In the data rows, 128 means zero.
Here are some rows, each followed by its group. Groups can overlap.
[131, 106, 130, 127, 110, 111, 150, 117, 118, 142, 95, 144, 115, 119, 163, 148, 118, 109, 147, 164, 158, 124, 161, 121, 116, 124, 90, 139, 125, 116, 139, 118, 100, 110, 159, 92, 177, 136, 111, 133, 113, 157, 128, 126, 105, 107, 108] 0
[143, 105, 153, 180, 143, 91, 141, 160, 85, 128, 151, 128, 119, 94, 112, 131, 107, 99, 116, 192, 132, 127, 118, 94, 145, 96, 117, 123, 114, 128, 130, 172, 99, 108, 95, 134, 122, 111, 87, 162, 151, 133, 130, 152, 149, 138, 140] 1
[138, 156, 109, 109, 111, 118, 130, 146, 115, 165, 128, 93, 148, 134, 130, 130, 147, 143, 121, 88, 126, 116, 137, 133, 153, 105, 126, 113, 132, 93, 137, 105, 104, 147, 139, 108, 107, 129, 171, 96, 167, 133, 157, 100, 160, 121, 149] 2
[131, 147, 127, 96, 130, 122, 125, 95, 134, 115, 119, 163, 125, 93, 141, 151, 127, 139, 143, 129, 141, 126, 110, 162, 135, 145, 101, 122, 105, 145, 149, 117, 119, 120, 147, 132, 141, 141, 108, 176, 70, 136, 115, 133, 95, 110, 116] 1
[122, 126, 139, 100, 147, 132, 130, 108, 126, 103, 136, 156, 149, 122, 138, 110, 127, 151, 131, 116, 127, 122, 95, 138, 106, 153, 121, 129, 140, 166, 139, 144, 155, 113, 135, 153, 106, 132, 132, 152, 85, 104, 99, 153, 93, 140, 110] 1
[132, 128, 133, 110, 124, 92, 146, 117, 100, 150, 114, 145, 140, 114, 170, 137, 135, 128, 148, 125, 168, 106, 146, 145, 122, 118, 97, 133, 120, 124, 141, 113, 98, 108, 160, 102, 140, 142, 143, 145, 96, 147, 131, 118, 99, 101, 111] 3
[131, 161, 117, 111, 117, 130, 132, 118, 123, 147, 132, 98, 139, 119, 130, 112, 146, 157, 105, 92, 131, 126, 154, 162, 161, 96, 121, 88, 154, 90, 133, 91, 140, 148, 137, 107, 120, 159, 161, 97, 159, 151, 150, 103, 146, 110, 143] 4
[115, 99, 128, 113, 137, 131, 134, 125, 124, 85, 140, 148, 162, 150, 134, 88, 125, 153, 129, 116, 122, 141, 110, 131, 90, 144, 136, 133, 154, 151, 140, 147, 174, 119, 119, 151, 112, 139, 136, 112, 115, 98, 96, 161, 105, 158, 115] 5
[129, 137, 134, 93, 146, 148, 132, 94, 133, 85, 134, 151, 145, 114, 133, 110, 128, 158, 112, 129, 118, 151, 98, 153, 103, 153, 120, 128, 136, 158, 141, 143, 167, 119, 134, 159, 112, 125, 120, 153, 101, 111, 103, 153, 100, 128, 104] 6
[117, 114, 127, 147, 124, 114, 111, 155, 135, 158, 132, 113, 110, 150, 112, 136, 123, 103, 158, 112, 119, 88, 117, 91, 137, 155, 152, 164, 129, 142, 113, 154, 111, 110, 104, 151, 96, 113, 140, 110, 132, 96, 122, 134, 146, 165, 147] 3
[136, 103, 143, 131, 123, 110, 152, 113, 131, 134, 102, 134, 121, 137, 166, 126, 125, 113, 135, 158, 156, 130, 170, 120, 107, 104, 100, 142, 142, 110, 116, 109, 118, 122, 159, 98, 178, 143, 107, 123, 139, 150, 140, 109, 111, 96, 108] 2
[150, 173, 115, 115, 101, 151, 88, 115, 166, 114, 133, 147, 104, 66, 124, 151, 118, 130, 126, 142, 125, 184, 112, 132, 132, 155, 115, 107, 63, 134, 124, 157, 127, 130, 141, 142, 141, 113, 92, 162, 125, 128, 123, 128, 122, 106, 136] 5
[112, 115, 135, 161, 144, 144, 109, 151, 134, 145, 123, 98, 92, 154, 83, 163, 120, 81, 132, 153, 100, 104, 115, 106, 151, 143, 168, 137, 121, 153, 118, 157, 122, 123, 86, 152, 125, 90, 115, 123, 130, 125, 135, 132, 155, 151, 142] 3
[121, 159, 112, 158, 147, 168, 145, 173, 136, 122, 134, 105, 131, 137, 99, 130, 121, 168, 90, 105, 97, 157, 108, 85, 151, 113, 160, 103, 99, 117, 140, 103, 122, 169, 105, 108, 118, 110, 154, 136, 142, 144, 150, 107, 160, 130, 131] 4
[114, 101, 135, 149, 126, 122, 112, 142, 133, 141, 136, 128, 114, 152, 121, 118, 124, 102, 161, 113, 119, 94, 118, 98, 122, 153, 149, 155, 141, 155, 109, 163, 130, 105, 104, 164, 105, 116, 137, 110, 122, 93, 111, 144, 124, 172, 141] 1
[126, 141, 113, 121, 113, 108, 112, 158, 115, 179, 125, 103, 132, 149, 123, 135, 126, 110, 157, 94, 126, 84, 120, 98, 143, 136, 142, 155, 124, 121, 123, 144, 102, 125, 128, 131, 93, 110, 168, 109, 138, 110, 139, 119, 157, 148, 154] 0
[125, 159, 98, 129, 126, 157, 132, 167, 130, 145, 122, 89, 132, 153, 101, 145, 131, 145, 106, 103, 95, 136, 119, 91, 151, 124, 162, 117, 109, 115, 136, 110, 122, 158, 102, 112, 118, 109, 150, 115, 153, 132, 157, 113, 177, 134, 146] 7
[126, 105, 132, 137, 116, 117, 144, 117, 131, 144, 95, 148, 119, 133, 149, 147, 116, 102, 147, 155, 151, 129, 156, 103, 105, 120, 79, 144, 142, 120, 129, 120, 111, 112, 164, 90, 187, 122, 95, 132, 143, 145, 132, 126, 118, 110, 103] 2
[135, 158, 111, 112, 112, 124, 132, 131, 116, 154, 130, 95, 145, 132, 132, 114, 146, 148, 108, 92, 127, 123, 147, 151, 155, 100, 123, 94, 139, 92, 138, 93, 124, 151, 140, 107, 117, 145, 169, 95, 167, 143, 154, 100, 156, 115, 146] 7
[123, 126, 134, 99, 141, 132, 130, 102, 134, 92, 137, 156, 148, 122, 141, 106, 126, 153, 128, 119, 120, 136, 97, 145, 105, 155, 127, 130, 138, 161, 141, 143, 163, 114, 131, 162, 107, 130, 124, 146, 96, 105, 99, 153, 96, 140, 110] 6
[132, 110, 148, 149, 112, 120, 137, 110, 146, 124, 126, 146, 125, 148, 145, 116, 132, 118, 133, 155, 141, 133, 166, 111, 111, 89, 102, 142, 155, 109, 100, 98, 129, 126, 156, 106, 177, 145, 90, 131, 154, 133, 145, 112, 131, 92, 96] 4
[118, 109, 126, 150, 128, 125, 110, 155, 139, 152, 132, 113, 102, 153, 103, 140, 122, 90, 157, 115, 111, 91, 118, 96, 143, 153, 156, 158, 133, 148, 111, 160, 121, 109, 97, 154, 105, 105, 136, 111, 129, 101, 122, 140, 142, 163, 147] 3
[111, 92, 138, 126, 135, 128, 126, 135, 123, 99, 145, 148, 153, 156, 137, 86, 122, 146, 144, 104, 130, 124, 113, 123, 92, 145, 137, 129, 156, 150, 129, 148, 158, 117, 113, 159, 110, 134, 138, 103, 117, 94, 98, 157, 107, 166, 125] 5
[138, 141, 130, 115, 120, 113, 134, 114, 121, 145, 130, 101, 141, 121, 146, 108, 144, 149, 113, 109, 139, 120, 159, 170, 157, 92, 123, 97, 155, 84, 128, 96, 126, 145, 145, 110, 125, 160, 156, 97, 152, 154, 149, 97, 135, 105, 138] 8
[136, 147, 131, 113, 122, 117, 131, 109, 121, 141, 133, 105, 138, 118, 144, 107, 142, 153, 110, 113, 138, 121, 161, 170, 160, 91, 124, 95, 163, 87, 124, 92, 138, 141, 142, 109, 129, 166, 151, 99, 152, 155, 147, 98, 132, 103, 138] 8
[128, 97, 171, 173, 137, 127, 116, 157, 115, 135, 155, 136, 99, 113, 121, 114, 104, 85, 141, 130, 133, 108, 131, 123, 110, 119, 120, 140, 149, 150, 118, 159, 54, 121, 95, 165, 102, 114, 110, 117, 160, 104, 117, 146, 135, 156, 155] 5
[138, 139, 134, 112, 128, 86, 138, 123, 101, 163, 122, 134, 149, 126, 171, 125, 138, 134, 144, 109, 169, 99, 137, 138, 121, 109, 101, 145, 125, 117, 140, 115, 94, 110, 161, 96, 114, 137, 160, 128, 110, 132, 135, 114, 112, 111, 124] 0
[115, 150, 118, 159, 147, 161, 138, 168, 123, 129, 124, 95, 115, 149, 92, 162, 120, 139, 99, 130, 90, 141, 105, 87, 151, 117, 177, 113, 99, 125, 132, 126, 126, 159, 93, 122, 124, 97, 136, 133, 141, 145, 153, 118, 165, 133, 138] 7
[152, 168, 109, 128, 81, 147, 86, 130, 173, 123, 134, 135, 114, 65, 125, 152, 112, 120, 128, 147, 132, 186, 118, 121, 136, 150, 113, 108, 51, 127, 120, 161, 126, 130, 137, 135, 147, 108, 93, 148, 138, 131, 129, 123, 130, 111, 142] 5
[127, 139, 133, 97, 145, 120, 134, 97, 124, 111, 131, 165, 146, 114, 144, 127, 131, 146, 138, 106, 138, 122, 103, 150, 114, 148, 109, 131, 129, 161, 141, 130, 134, 115, 144, 142, 111, 133, 127, 166, 77, 117, 104, 141, 90, 128, 112] 1
[117, 100, 129, 107, 144, 142, 137, 117, 122, 81, 139, 148, 163, 145, 136, 91, 127, 159, 118, 125, 119, 148, 106, 136, 94, 146, 133, 131, 153, 151, 141, 147, 181, 120, 121, 151, 110, 133, 135, 121, 115, 97, 99, 160, 102, 148, 112] 5
[128, 148, 102, 124, 114, 138, 127, 162, 128, 163, 122, 86, 129, 151, 102, 150, 128, 123, 130, 101, 102, 108, 124, 93, 151, 129, 156, 138, 118, 112, 131, 127, 114, 141, 113, 120, 111, 107, 160, 101, 159, 120, 149, 114, 177, 144, 151] 0
[123, 110, 125, 104, 145, 145, 137, 110, 124, 79, 138, 144, 158, 134, 135, 98, 129, 164, 108, 139, 114, 159, 102, 144, 100, 148, 129, 129, 145, 153, 144, 149, 182, 118, 124, 142, 109, 132, 131, 132, 117, 104, 98, 163, 103, 139, 105] 5
[134, 114, 150, 149, 113, 122, 135, 107, 141, 123, 127, 146, 128, 149, 144, 116, 132, 116, 129, 154, 140, 132, 164, 111, 111, 88, 104, 141, 160, 110, 101, 95, 126, 127, 156, 105, 176, 147, 90, 131, 151, 130, 148, 115, 132, 93, 95] 4
[98, 122, 96, 140, 130, 133, 147, 127, 97, 118, 119, 150, 164, 153, 115, 119, 151, 98, 143, 126, 142, 144, 144, 148, 73, 149, 142, 179, 101, 113, 119, 79, 108, 119, 105, 113, 125, 136, 138, 126, 131, 116, 106, 151, 135, 156, 166] 9
[131, 144, 124, 97, 123, 122, 122, 104, 137, 115, 120, 165, 114, 90, 139, 157, 122, 134, 142, 131, 138, 129, 111, 155, 139, 148, 108, 122, 100, 138, 149, 119, 116, 122, 150, 137, 149, 142, 103, 176, 71, 144, 113, 131, 98, 108, 116] 1
[132, 148, 126, 94, 131, 130, 121, 98, 135, 113, 126, 161, 122, 90, 138, 147, 128, 144, 137, 123, 134, 131, 104, 162, 131, 150, 105, 118, 108, 149, 147, 120, 127, 124, 145, 143, 138, 141, 105, 177, 71, 134, 112, 136, 97, 108, 116] 1
[117, 113, 134, 160, 137, 141, 110, 147, 136, 148, 121, 102, 88, 152, 86, 159, 119, 77, 140, 148, 104, 99, 116, 107, 147, 146, 168, 145, 124, 153, 115, 160, 122, 117, 86, 151, 121, 95, 117, 120, 129, 118, 133, 136, 151, 155, 145] 3
[138, 159, 115, 115, 115, 114, 129, 147, 113, 169, 130, 95, 147, 139, 132, 126, 141, 138, 125, 95, 128, 106, 136, 131, 153, 108, 127, 115, 128, 95, 136, 109, 99, 144, 143, 106, 99, 129, 177, 94, 158, 132, 153, 100, 159, 123, 150] 2
[110, 93, 133, 118, 139, 132, 135, 131, 123, 90, 145, 150, 158, 153, 136, 87, 125, 151, 137, 111, 129, 134, 111, 128, 86, 142, 135, 129, 156, 148, 137, 146, 163, 125, 116, 151, 110, 137, 139, 101, 116, 94, 97, 158, 107, 160, 125] 5
[132, 130, 125, 98, 149, 146, 130, 94, 134, 83, 138, 145, 147, 107, 126, 105, 136, 157, 96, 142, 114, 171, 103, 149, 111, 155, 121, 133, 131, 154, 139, 153, 177, 118, 127, 141, 114, 124, 122, 152, 119, 113, 109, 160, 104, 122, 95] 5
[139, 129, 142, 124, 127, 112, 136, 106, 131, 133, 125, 118, 126, 124, 154, 111, 136, 143, 114, 135, 146, 118, 169, 168, 146, 87, 122, 104, 162, 88, 117, 92, 132, 136, 147, 108, 140, 173, 133, 107, 140, 155, 148, 99, 124, 97, 125] 8
[115, 128, 130, 162, 144, 148, 117, 155, 129, 141, 119, 94, 93, 157, 82, 167, 119, 88, 126, 157, 96, 113, 109, 103, 151, 135, 175, 136, 117, 146, 120, 149, 126, 132, 87, 144, 125, 86, 116, 129, 131, 133, 139, 131, 162, 143, 140] 0
[112, 87, 146, 156, 129, 129, 111, 141, 135, 132, 138, 135, 105, 152, 120, 110, 125, 95, 157, 107, 125, 93, 124, 112, 114, 148, 149, 141, 150, 154, 112, 159, 128, 108, 101, 168, 113, 119, 126, 104, 125, 98, 109, 147, 122, 175, 141] 6
[115, 113, 138, 182, 161, 139, 121, 162, 109, 132, 127, 97, 99, 145, 89, 181, 115, 81, 115, 167, 98, 117, 103, 113, 147, 123, 164, 123, 111, 137, 119, 144, 139, 139, 94, 150, 131, 82, 104, 141, 135, 148, 132, 132, 162, 135, 143] 0
[126, 160, 100, 133, 130, 162, 135, 166, 135, 141, 124, 91, 134, 150, 97, 140, 128, 153, 102, 103, 95, 142, 117, 88, 151, 121, 162, 110, 109, 115, 137, 106, 125, 159, 104, 113, 118, 107, 152, 118, 154, 133, 155, 113, 174, 134, 144] 7
[136, 157, 111, 111, 116, 125, 134, 133, 115, 157, 130, 93, 142, 131, 132, 115, 145, 148, 112, 90, 128, 121, 146, 149, 158, 98, 125, 101, 136, 91, 137, 96, 121, 145, 140, 107, 114, 142, 166, 94, 168, 145, 152, 101, 156, 115, 150] 7
[116, 110, 130, 151, 128, 129, 110, 147, 140, 150, 129, 109, 99, 151, 97, 144, 122, 84, 153, 132, 107, 92, 120, 99, 144, 152, 161, 154, 133, 148, 109, 163, 128, 110, 93, 154, 116, 104, 131, 111, 127, 103, 125, 136, 144, 166, 148] 3
[109, 85, 140, 129, 133, 130, 125, 138, 126, 105, 145, 151, 147, 156, 137, 88, 123, 132, 146, 99, 129, 119, 117, 120, 90, 144, 136, 133, 158, 149, 130, 145, 153, 122, 112, 163, 110, 135, 134, 98, 120, 94, 98, 155, 107, 167, 130] 5
[123, 159, 109, 150, 144, 167, 143, 167, 136, 126, 132, 103, 132, 140, 100, 132, 123, 168, 91, 102, 95, 155, 109, 86, 152, 114, 157, 102, 101, 117, 143, 103, 126, 166, 105, 108, 119, 108, 157, 132, 146, 140, 154, 106, 164, 130, 134] 8
[125, 161, 100, 134, 136, 165, 141, 166, 134, 134, 128, 99, 139, 144, 103, 130, 131, 164, 95, 93, 98, 152, 116, 91, 148, 117, 153, 105, 106, 111, 143, 98, 126, 163, 108, 105, 119, 114, 158, 121, 150, 138, 155, 107, 172, 132, 139] 8
[143, 164, 112, 114, 103, 148, 87, 121, 164, 115, 130, 151, 100, 71, 128, 163, 110, 126, 136, 146, 126, 166, 110, 141, 146, 152, 118, 104, 64, 134, 135, 141, 111, 130, 147, 146, 148, 124, 86, 167, 104, 135, 117, 123, 118, 108, 138] 6
[140, 150, 126, 92, 147, 148, 123, 92, 144, 88, 136, 151, 132, 88, 128, 116, 134, 151, 103, 133, 116, 167, 101, 155, 111, 155, 117, 122, 122, 155, 140, 150, 162, 124, 135, 148, 119, 117, 114, 162, 110, 117, 111, 150, 104, 115, 104] 5
[112, 100, 115, 101, 142, 121, 136, 133, 117, 83, 139, 151, 179, 148, 122, 89, 126, 155, 130, 131, 127, 152, 110, 134, 89, 140, 136, 131, 151, 147, 147, 141, 172, 139, 114, 133, 113, 140, 139, 115, 109, 105, 93, 162, 109, 148, 125] 9
[128, 104, 134, 134, 115, 115, 150, 118, 132, 141, 97, 144, 120, 132, 157, 139, 119, 104, 147, 155, 152, 129, 161, 105, 107, 117, 83, 146, 138, 118, 128, 115, 115, 118, 163, 92, 186, 127, 99, 128, 136, 150, 132, 121, 116, 104, 101] 2
[120, 92, 149, 173, 142, 134, 96, 150, 131, 145, 133, 109, 85, 148, 96, 149, 118, 73, 142, 143, 111, 98, 119, 129, 135, 143, 149, 140, 133, 157, 118, 162, 113, 111, 84, 166, 119, 95, 108, 119, 138, 122, 124, 136, 146, 156, 141] 1
[139, 153, 109, 113, 112, 115, 129, 152, 111, 170, 125, 91, 151, 141, 130, 129, 143, 136, 124, 92, 129, 109, 137, 124, 149, 110, 131, 122, 129, 96, 137, 108, 98, 142, 140, 110, 103, 125, 175, 99, 160, 130, 152, 100, 163, 124, 149] 2
[116, 115, 107, 108, 146, 132, 137, 109, 116, 79, 136, 145, 159, 130, 122, 98, 143, 158, 104, 157, 116, 171, 103, 145, 104, 151, 125, 139, 130, 148, 143, 144, 186, 127, 120, 122, 121, 135, 134, 140, 116, 111, 102, 171, 108, 133, 104] 9
[126, 120, 131, 97, 151, 143, 138, 103, 128, 83, 138, 149, 155, 118, 133, 99, 125, 159, 115, 131, 117, 148, 99, 142, 100, 152, 125, 131, 147, 162, 142, 144, 172, 122, 132, 153, 106, 131, 125, 141, 107, 104, 102, 155, 101, 135, 105] 6
[120, 107, 135, 110, 142, 137, 134, 109, 124, 89, 139, 150, 150, 136, 138, 98, 125, 154, 123, 121, 121, 134, 100, 136, 97, 150, 128, 133, 153, 160, 138, 148, 175, 116, 126, 165, 106, 132, 128, 130, 110, 99, 98, 157, 98, 149, 111] 6
[143, 164, 125, 93, 137, 148, 111, 97, 151, 96, 136, 153, 123, 73, 123, 130, 131, 145, 110, 130, 117, 176, 102, 155, 121, 158, 115, 119, 102, 151, 134, 152, 149, 128, 138, 144, 124, 117, 109, 168, 114, 122, 113, 141, 109, 108, 110] 5
[115, 115, 139, 167, 150, 142, 111, 149, 129, 145, 123, 98, 90, 157, 84, 170, 118, 78, 128, 157, 98, 110, 110, 113, 142, 136, 169, 132, 121, 148, 120, 156, 128, 122, 86, 153, 128, 86, 111, 129, 128, 134, 134, 132, 157, 145, 142] 0
[114, 105, 110, 103, 143, 128, 138, 120, 117, 79, 139, 143, 169, 144, 123, 92, 135, 158, 114, 142, 121, 162, 106, 136, 97, 146, 132, 139, 140, 148, 145, 140, 187, 130, 119, 128, 116, 141, 140, 128, 112, 107, 97, 167, 107, 144, 111] 9
[130, 117, 128, 116, 114, 105, 144, 115, 114, 138, 102, 149, 119, 109, 165, 151, 124, 121, 149, 145, 162, 120, 150, 136, 126, 131, 92, 133, 116, 120, 146, 115, 99, 111, 156, 103, 167, 142, 112, 149, 88, 156, 125, 124, 100, 102, 116] 3
Which 5 groups are nearest to each row below, nearest first, going by the average distance to the group's rows?
[138, 141, 121, 105, 141, 138, 125, 94, 135, 86, 139, 142, 137, 95, 121, 108, 141, 148, 91, 151, 116, 180, 104, 149, 119, 157, 118, 136, 119, 151, 135, 162, 174, 120, 125, 128, 122, 120, 122, 156, 124, 109, 113, 162, 106, 118, 95] -> 6 5 9 1 4
Which 5 groups are nearest to each row below, nearest first, going by the distance to the centre of the group?
[126, 137, 130, 100, 141, 106, 136, 105, 109, 139, 126, 159, 144, 110, 159, 131, 134, 145, 150, 105, 156, 108, 113, 142, 113, 137, 102, 138, 122, 146, 145, 126, 114, 111, 151, 118, 117, 136, 140, 164, 80, 128, 115, 137, 91, 114, 109] -> 1 6 5 2 9
[112, 86, 148, 146, 130, 134, 118, 141, 130, 117, 147, 149, 133, 153, 131, 93, 122, 112, 154, 91, 133, 105, 125, 120, 89, 141, 139, 131, 158, 150, 119, 148, 120, 121, 108, 169, 111, 129, 134, 95, 128, 96, 100, 150, 116, 170, 139] -> 5 6 3 1 9
Which 4 groups are nearest to each row below, nearest first, going by the distance to the centre of the group?
[140, 111, 151, 131, 126, 111, 144, 111, 134, 129, 118, 129, 123, 136, 162, 114, 129, 126, 124, 152, 150, 124, 170, 140, 120, 89, 114, 128, 155, 99, 108, 98, 127, 131, 156, 107, 161, 162, 115, 115, 141, 148, 147, 102, 118, 92, 109] -> 4 2 8 0
[138, 152, 125, 109, 127, 85, 126, 142, 96, 172, 124, 123, 151, 138, 157, 128, 140, 129, 147, 96, 158, 92, 133, 129, 126, 112, 108, 146, 126, 116, 137, 123, 88, 120, 156, 97, 95, 129, 172, 120, 127, 118, 140, 110, 131, 125, 137] -> 2 0 8 3
[131, 160, 117, 113, 121, 130, 130, 114, 124, 146, 129, 97, 144, 119, 131, 111, 142, 158, 103, 88, 129, 125, 151, 160, 162, 98, 124, 88, 152, 92, 135, 90, 140, 147, 134, 110, 121, 157, 165, 97, 164, 152, 152, 102, 148, 110, 145] -> 8 7 4 2
[129, 143, 94, 145, 93, 120, 115, 108, 130, 107, 132, 141, 164, 104, 100, 120, 163, 119, 114, 152, 151, 176, 130, 143, 107, 170, 115, 163, 75, 123, 104, 139, 136, 118, 112, 100, 132, 118, 124, 149, 136, 124, 109, 162, 125, 145, 128] -> 9 5 1 6
[140, 137, 135, 117, 125, 112, 138, 109, 119, 142, 128, 108, 133, 116, 153, 108, 141, 149, 112, 119, 143, 119, 164, 170, 154, 91, 118, 101, 155, 86, 122, 97, 131, 140, 148, 110, 129, 165, 149, 99, 148, 157, 148, 97, 128, 104, 132] -> 8 4 2 7
[123, 135, 109, 134, 118, 136, 118, 166, 136, 158, 121, 92, 119, 153, 91, 156, 125, 104, 137, 118, 97, 108, 120, 92, 154, 141, 172, 143, 116, 130, 119, 138, 117, 132, 96, 135, 112, 104, 145, 113, 141, 113, 142, 123, 171, 154, 149] -> 0 3 7 2
[131, 145, 117, 105, 115, 126, 117, 108, 138, 121, 120, 160, 103, 93, 136, 164, 120, 131, 145, 147, 140, 120, 120, 152, 146, 147, 105, 116, 95, 136, 152, 117, 110, 119, 151, 134, 157, 139, 98, 176, 70, 146, 114, 128, 102, 110, 120] -> 1 6 5 3
Which 5 groups are nearest to each row below, nearest first, going by the distance to the group's nearest row?
[119, 157, 117, 165, 148, 167, 145, 170, 130, 122, 131, 103, 126, 142, 96, 144, 118, 159, 90, 114, 93, 152, 105, 89, 152, 112, 167, 106, 101, 119, 135, 110, 121, 165, 102, 112, 120, 104, 150, 138, 142, 149, 151, 110, 159, 128, 133] -> 4 8 7 0 2
Which 4 groups are nearest to each row below, nearest first, going by the distance to the group's nearest row?
[117, 151, 117, 154, 143, 158, 128, 164, 128, 137, 119, 91, 110, 154, 86, 162, 121, 126, 107, 132, 90, 131, 110, 90, 152, 124, 181, 120, 108, 131, 127, 132, 124, 154, 91, 126, 123, 95, 132, 130, 140, 140, 149, 121, 168, 136, 142] -> 7 0 8 4
[138, 130, 142, 125, 127, 119, 131, 98, 131, 127, 128, 124, 128, 119, 150, 111, 130, 145, 115, 136, 144, 115, 167, 165, 144, 85, 121, 105, 173, 86, 116, 90, 142, 139, 145, 110, 145, 175, 133, 113, 137, 154, 146, 103, 125, 98, 119] -> 8 4 2 7
[123, 93, 152, 177, 144, 136, 97, 154, 128, 143, 136, 110, 81, 143, 99, 150, 114, 70, 141, 147, 114, 98, 117, 126, 133, 138, 146, 142, 130, 156, 117, 161, 110, 110, 83, 166, 119, 94, 109, 122, 140, 124, 125, 136, 147, 155, 145] -> 1 3 0 6
Which 4 groups are nearest to each row below, nearest first, going by the average distance to the group's rows?
[128, 128, 122, 110, 112, 112, 132, 116, 122, 130, 108, 159, 113, 101, 148, 166, 120, 129, 150, 149, 149, 113, 129, 148, 142, 140, 99, 126, 103, 127, 152, 114, 102, 113, 153, 119, 162, 140, 104, 167, 73, 153, 119, 129, 101, 108, 118] -> 1 2 3 6
[151, 159, 110, 133, 99, 126, 102, 101, 147, 104, 138, 131, 136, 79, 107, 121, 152, 135, 97, 157, 137, 186, 113, 132, 136, 163, 101, 136, 82, 136, 113, 170, 158, 122, 118, 110, 136, 115, 113, 157, 140, 129, 120, 155, 119, 122, 109] -> 5 6 9 1
